Where one turn sends some rows of the set: a few examples, then the rows asked
Q694: [1, -4, 7, 3, 7, -3, 0, 11, 2, 8, -11, -2, 5, -5, -2, 1, -10, -6, 6, 2, -9, -8, 2, 7, -1, -7, 5, -8, -3, -4]
Q870: [2, 6, 0, -4, -6, 0, -3, -3, -9, -6, -9, 12, -5, -7, 0, -4, -1, 7, 0, -5, 2, 4, 0, -4, -8, -6, 8, 2, 0, 9]
Q539: [-4, -7, 3, 6, 1, -1, -7, -3, 3, -1, 7, 1, 0, 1, -11, -5, 10, -10, -1, 8, 8, -7, 11, -7, -2, 0, -9, 1, 0, 5]
Q3: [-5, -9, 2, 5, 1, 1, -10, -3, 4, -2, 6, -1, -3, -2, -11, -4, 11, -10, 0, 7, 7, -6, 10, -9, -2, -1, -10, 2, 1, 5]
Q874: [0, 7, -4, -1, 1, -4, 11, 2, 3, 8, -4, -5, -7, 4, 6, -11, 6, -1, 7, -4, -6, 1, -2, 2, 8, -12, -13, -2, 2, -1]
Q472: [1, -8, -2, 5, 4, 9, 0, -11, -5, -2, -4, -21, -2, -2, 5, 9, 0, -12, 0, -2, 2, 0, 2, -4, 1, -3, -6, -3, -1, -1]
Q729: [2, 8, 0, -6, -5, 2, -1, 0, -7, -4, -7, 12, -3, -10, -3, -6, 0, 8, 0, -5, 0, 3, 1, -3, -8, -7, 5, 2, -1, 9]
Q953: [-6, -9, 3, 6, 0, -3, -9, -1, 3, -1, 4, 0, -2, -2, -9, -4, 15, -10, 0, 8, 4, -3, 10, -9, -4, -1, -9, 4, 2, 5]
Q822: [1, 6, -2, 0, 2, -5, 10, 2, 4, 10, -4, -6, -5, 5, 5, -14, 4, 0, 7, -2, -7, -2, 0, 4, 8, -12, -10, -1, 1, -1]
Q928: [-1, 6, -1, 0, 2, -4, 11, 1, 6, 7, -2, -6, -6, 5, 7, -13, 6, 0, 6, -4, -5, -1, -1, 5, 9, -10, -10, -2, -1, -1]
Q372: [-2, 3, -2, 4, -6, 5, 0, -6, -7, -14, -3, 10, 1, 8, 7, -2, -3, -6, 0, 14, -11, 3, -1, 4, -2, 4, 3, 0, -2, 3]
Q456: [4, -2, 8, -1, 9, 0, -2, 11, -5, 6, -8, -2, 2, -4, -2, -2, -13, -6, 8, 1, -9, -7, 3, 6, -3, -12, 2, -10, -3, -2]
Q194: [1, -3, 4, 4, 10, 1, -1, 10, -1, 5, -10, -1, 5, -5, -1, 2, -12, -4, 7, 3, -9, -7, -1, 7, -1, -11, 2, -10, -7, -2]
Q492: [-3, -6, 1, 5, -2, -3, -9, -4, 3, -2, 9, 2, -1, -1, -8, -7, 10, -8, -1, 8, 9, -5, 12, -9, -2, 0, -9, 2, 2, 4]
Q554: [-3, 3, -1, 6, -4, 11, -2, -5, -8, -11, -3, 9, -1, 11, 6, -2, 0, -9, 0, 13, -10, 4, -1, 6, -4, 2, 3, -1, -4, 5]
Q409: [1, 6, 0, -5, -4, -2, -5, 1, -9, -7, -9, 11, -4, -6, 1, -7, 0, 6, -1, -8, 2, 2, 0, -6, -8, -6, 6, 1, 2, 8]
Q713: [0, -2, 10, 0, 11, -1, 1, 9, 3, 9, -10, -5, 3, -2, -2, -2, -12, -7, 7, 0, -7, -7, 0, 7, 0, -8, 1, -9, -3, 1]
Q44: [-5, 1, 1, 5, -7, 4, -7, -6, -4, -11, -4, 7, 1, 11, 7, 1, 1, -7, 0, 14, -9, 2, -1, 2, -3, 3, 6, -1, -6, 2]
Q52: [1, 4, -1, -1, 2, -6, 12, 0, 7, 10, -3, -4, -6, 3, 5, -13, 8, -2, 6, -6, -4, -1, 0, 3, 9, -9, -10, -2, 1, 0]
Q411: [-5, 4, -1, 4, -5, 6, -2, -7, -7, -12, -3, 10, -3, 6, 6, -1, -1, -4, -1, 16, -12, 3, -2, 6, -6, -2, 4, -2, -5, 4]
Q979: [4, -9, -7, 5, 3, 7, -3, -10, -4, -5, 2, -19, -4, -1, 1, 7, 0, -9, -2, 0, 7, 1, 2, -5, 4, -4, -4, 0, 1, -2]
Q798: [3, 5, 1, -4, -5, 1, -2, -2, -9, -6, -8, 10, -5, -11, -2, -4, -1, 8, -2, -6, 1, 4, 2, -2, -7, -5, 9, 2, 1, 8]
Q719: [3, 4, -2, 2, 1, -4, 9, 2, 1, 10, -6, -6, -5, 6, 4, -16, 7, -1, 7, -2, -5, -1, -2, 3, 7, -13, -11, 0, 2, -1]
Q838: [1, -8, -4, 4, 5, 10, 1, -10, -4, -6, -3, -19, -2, -4, 4, 7, 1, -10, -2, -2, 7, 1, 4, -6, 3, -5, -5, 1, -1, 0]
Q622: [-5, -7, 2, 6, 0, -1, -9, -4, 5, 1, 4, 2, -2, 0, -8, -7, 11, -12, -1, 9, 6, -5, 12, -10, -1, 0, -10, 1, 1, 5]
Q359: [0, -8, -8, 8, 5, 12, 0, -9, -2, -3, -4, -20, -4, -3, 3, 7, 3, -10, -1, -3, 4, 2, 0, -1, 2, -6, -6, -1, 4, 0]
Q364: [-3, 1, -1, 3, -4, 9, -5, -4, -6, -13, -2, 6, 0, 9, 6, -1, -3, -10, 0, 15, -9, 6, 0, 5, -4, 3, 6, -1, -2, 0]
Q428: [3, 4, 0, -6, -5, 0, -5, 0, -8, -5, -9, 11, -3, -9, -1, -5, -3, 8, 1, -5, 2, 3, 2, -5, -9, -6, 6, 5, 0, 7]
Q166: [1, -2, 9, 3, 7, 0, 1, 13, 1, 8, -8, -3, 3, -7, -3, -2, -12, -6, 7, 4, -8, -6, 1, 5, 1, -9, 0, -11, -5, -2]
Q266: [3, -7, -3, 5, 3, 9, -3, -9, -4, -7, -1, -21, -3, -4, 5, 7, 1, -8, -1, -3, 5, 1, 3, -4, 2, -7, -7, -3, 0, -4]

Q52 -> Q492
Q166 -> Q838
Q870 -> Q822
Now find these:
Q472 -> Q364
Q409 -> Q719
Q266 -> Q554
Q359 -> Q44
Q928 -> Q539
Q622 -> Q428
Q979 -> Q411

Where one turn sends some rows of the set: a few examples, then the rows asked
Q683: [8, -4, -3, 1, -5, -1, 3, -2, 0, -2, 6, -3, -15]
Q659: [2, -1, -4, 3, 2, -2, 5, -3, 2, -8, -13, -4, 6]
Q109: [0, -5, -7, -2, 7, -2, -4, 1, -10, 8, 6, -4, 4]
Q961: [-5, 5, -9, 8, 5, -1, 10, -3, -1, -3, -5, 10, 0]
Q187: [2, -3, -7, -4, -1, -3, -3, 12, 5, 10, -8, -5, 2]
Q208: [-1, 7, 5, 10, -3, 4, 14, -4, -4, 10, 0, 5, -2]
Q541: [-5, 4, -10, -5, 1, 6, -5, 0, -8, 8, 0, 3, 3]
Q558: [0, -5, 11, 3, -11, -6, 8, 1, 8, 7, -6, 1, -3]
Q80: [3, -3, -1, -3, -5, -4, 2, -8, -4, 10, 9, 5, 8]
Q303: [-6, 1, 9, 6, 0, 4, 15, 2, -2, 11, -7, 0, -2]
Q64: [-3, 8, -8, 3, 11, -2, 0, 10, -2, 4, -3, -2, -3]
Q289: [0, 7, -5, 1, 3, 8, 11, 4, 4, -7, -1, -1, 5]
Q952: [-1, 3, -7, 8, 5, 2, 12, 4, -1, 0, 9, 1, -9]
Q672: [12, -3, -4, -5, -5, 1, -8, 5, 0, 6, -1, 4, -1]
Q182: [8, -5, -3, -5, 2, -3, -3, 6, 3, 15, 1, 3, -1]
Q986: [5, 3, -7, -1, 3, 6, -5, 9, 3, 4, -6, -5, 7]
Q553: [0, -5, 13, 6, -1, -5, 12, 1, 0, 11, 0, 1, -6]
Q291: [4, -2, -9, 9, -2, 0, 7, -9, -3, 7, 2, 6, -8]
Q498: [-9, 5, 3, -4, 4, 0, -1, -8, -7, 4, -1, 9, -6]
Q177: [-10, 4, 1, 2, 3, 14, 4, -2, -5, 7, 2, -8, 0]
Q621: [-7, -2, -2, 0, -13, 12, -2, 4, 4, -1, -3, 3, 2]
Q956: [1, -4, 10, 8, -9, -5, 5, 1, 4, -4, -10, -4, -1]
Q919: [6, -5, 8, 11, -7, -4, 10, -3, -3, 8, 1, -5, -3]
Q275: [-11, 0, 11, 3, -5, -2, 9, -3, -7, -3, 1, 2, -7]
Q407: [-13, 1, 6, 8, -6, 1, 9, 0, -1, 0, -1, -10, 0]
Q264: [-5, 2, -5, -4, 6, 0, 0, 13, -1, 7, -11, 0, -3]
Q179: [9, -1, 0, -6, -6, 5, 2, 0, 5, -9, -3, -4, -1]
Q67: [-3, -6, 3, -3, -11, -10, 0, 4, 2, -5, 6, 4, -1]
Q5: [-5, -3, 7, 7, -12, 6, 7, -3, 5, 3, 3, -5, 7]
Q454: [-2, -4, 11, 2, -11, 2, 6, -6, -1, 1, 5, 7, 1]
Q826: [-5, 0, 6, 0, 6, -8, 6, -2, -6, 3, 10, -7, -3]
Q116: [-7, 1, -9, -4, -2, -1, -11, 3, 2, 0, -4, 4, 0]
Q893: [-3, -7, -6, -1, 3, -9, -10, 4, 0, 0, 2, -2, 1]
Q641: [-15, -3, -3, 6, 1, 0, -4, 2, -2, -3, -10, -4, -4]
Q568: [4, 3, -5, -1, 3, -7, -3, 6, -6, 5, 3, 7, -11]
Q362: [-5, 1, 8, 2, -10, 5, 11, 4, 5, 7, -13, 1, 1]
Q540: [0, 1, -3, -5, 9, -1, 0, 8, -4, 11, -2, 8, -6]
Q629: [-3, -11, -6, 6, -8, -3, -1, 3, 1, 4, 0, -8, 10]
Q685: [10, -7, -4, 3, -5, -2, 2, -10, -1, 1, -5, -7, -2]
Q695: [-5, 7, 7, 8, -5, 4, 9, -1, 4, -1, -11, 6, 0]

Q683 -> Q961
Q5 -> Q109
Now find these:
Q64 -> Q956
Q540 -> Q362
Q621 -> Q80

Where one turn sends some rows of the set: a few examples, then the rows asked
Q519: [-4, -3, -7, 19, 9, 0, 8, -9, 5, 0, -5, -3, -5, -22, 3, 7, 9, -2]
Q277: [5, 3, 2, 7, -4, 2, -6, -20, -1, 5, 1, -2, 12, -5, 2, 9, 0, -12]
Q700: [-4, -5, -2, 17, 8, -5, 4, -10, 7, -4, -4, -4, -4, -20, 4, 10, 9, -2]
Q726: [3, 2, -10, 19, 0, 9, -1, -24, -1, 9, 0, 0, 7, -12, -3, 6, 3, -6]
Q66: [3, 0, -1, 14, -3, -3, -10, -22, 5, 2, 3, -4, 6, -7, 1, 15, 3, -6]
Q430: [-2, 0, -9, 20, 7, -2, 5, -7, 5, -1, -3, -6, -9, -18, 0, 10, 10, 0]
Q422: [0, 1, 2, 8, 14, 2, -1, -4, -10, -4, -7, -13, -13, -8, 6, -3, 5, -2]
Q514: [8, 9, -10, 12, 7, 5, -16, -8, -6, 6, -4, -2, -6, -12, 6, 10, 13, -3]
Q823: [4, 1, -5, 11, 10, 10, -9, -16, -7, 7, -7, 3, 5, -19, 8, 2, 8, -7]
Q130: [9, 8, -6, 11, 0, 12, -4, -19, -8, 10, 0, 0, 6, -6, -3, 2, 4, -11]
Q779: [0, -2, -6, 20, 9, -2, 3, -11, 7, -4, -1, -5, -8, -17, -4, 7, 11, -1]
Q393: [-13, 10, -3, 7, 8, 3, 2, -12, -9, 3, -7, -6, 7, -1, 3, -2, -6, -8]
Q579: [-7, 14, -3, 5, 14, 2, -7, -9, -10, -2, -4, -7, 0, 2, -2, -3, 1, -6]
Q777: [-2, 5, -4, 13, 3, -3, 3, -2, -7, 1, -5, -18, -15, -3, 6, 7, 2, 0]
Q924: [-2, -2, 1, 15, 5, 2, 7, -17, -3, -3, 0, -16, -6, -2, -6, -2, -2, -3]
Q240: [-7, -3, 5, 11, 0, -6, 5, -10, -2, -3, -3, -17, -5, -4, 7, 8, -3, -3]
Q905: [0, -3, -3, 16, 12, -3, 0, -9, 5, -6, -3, -4, -8, -19, 1, 7, 12, -2]
Q245: [-11, 11, 1, 4, 7, -5, -6, -9, -5, -2, -4, -9, 4, 3, 5, 5, -3, -7]
Q165: [4, 10, -5, 10, -9, 0, -5, -11, -3, 11, 0, -5, 4, -4, 6, 17, 2, -9]
Q766: [-4, -1, -2, 14, 9, 8, 10, -11, -10, 3, -7, -11, -6, -10, 3, -6, -1, -3]
Q401: [0, 5, -7, 13, -4, -3, -9, -9, 0, 9, -4, -5, 0, -11, 13, 21, 5, -4]
Q984: [-11, 17, -9, 8, 6, 1, -1, -3, -10, 5, -7, -9, -1, 1, 5, 4, -2, -5]
Q204: [6, 8, -4, 5, 4, 10, -7, -9, -11, 11, -7, 2, 5, -12, 10, 5, 6, -10]
Q524: [-9, 15, -7, 11, 4, 0, 0, -13, -5, 1, -1, -10, 2, 6, -5, 2, -4, -6]
Q486: [10, 11, -3, 5, 1, 2, -15, -7, -7, 6, -1, -3, -1, -4, 7, 12, 8, -8]

Q519 -> Q430
Q514 -> Q66
Q524 -> Q579
Now find these:
Q422 -> Q240
Q277 -> Q204

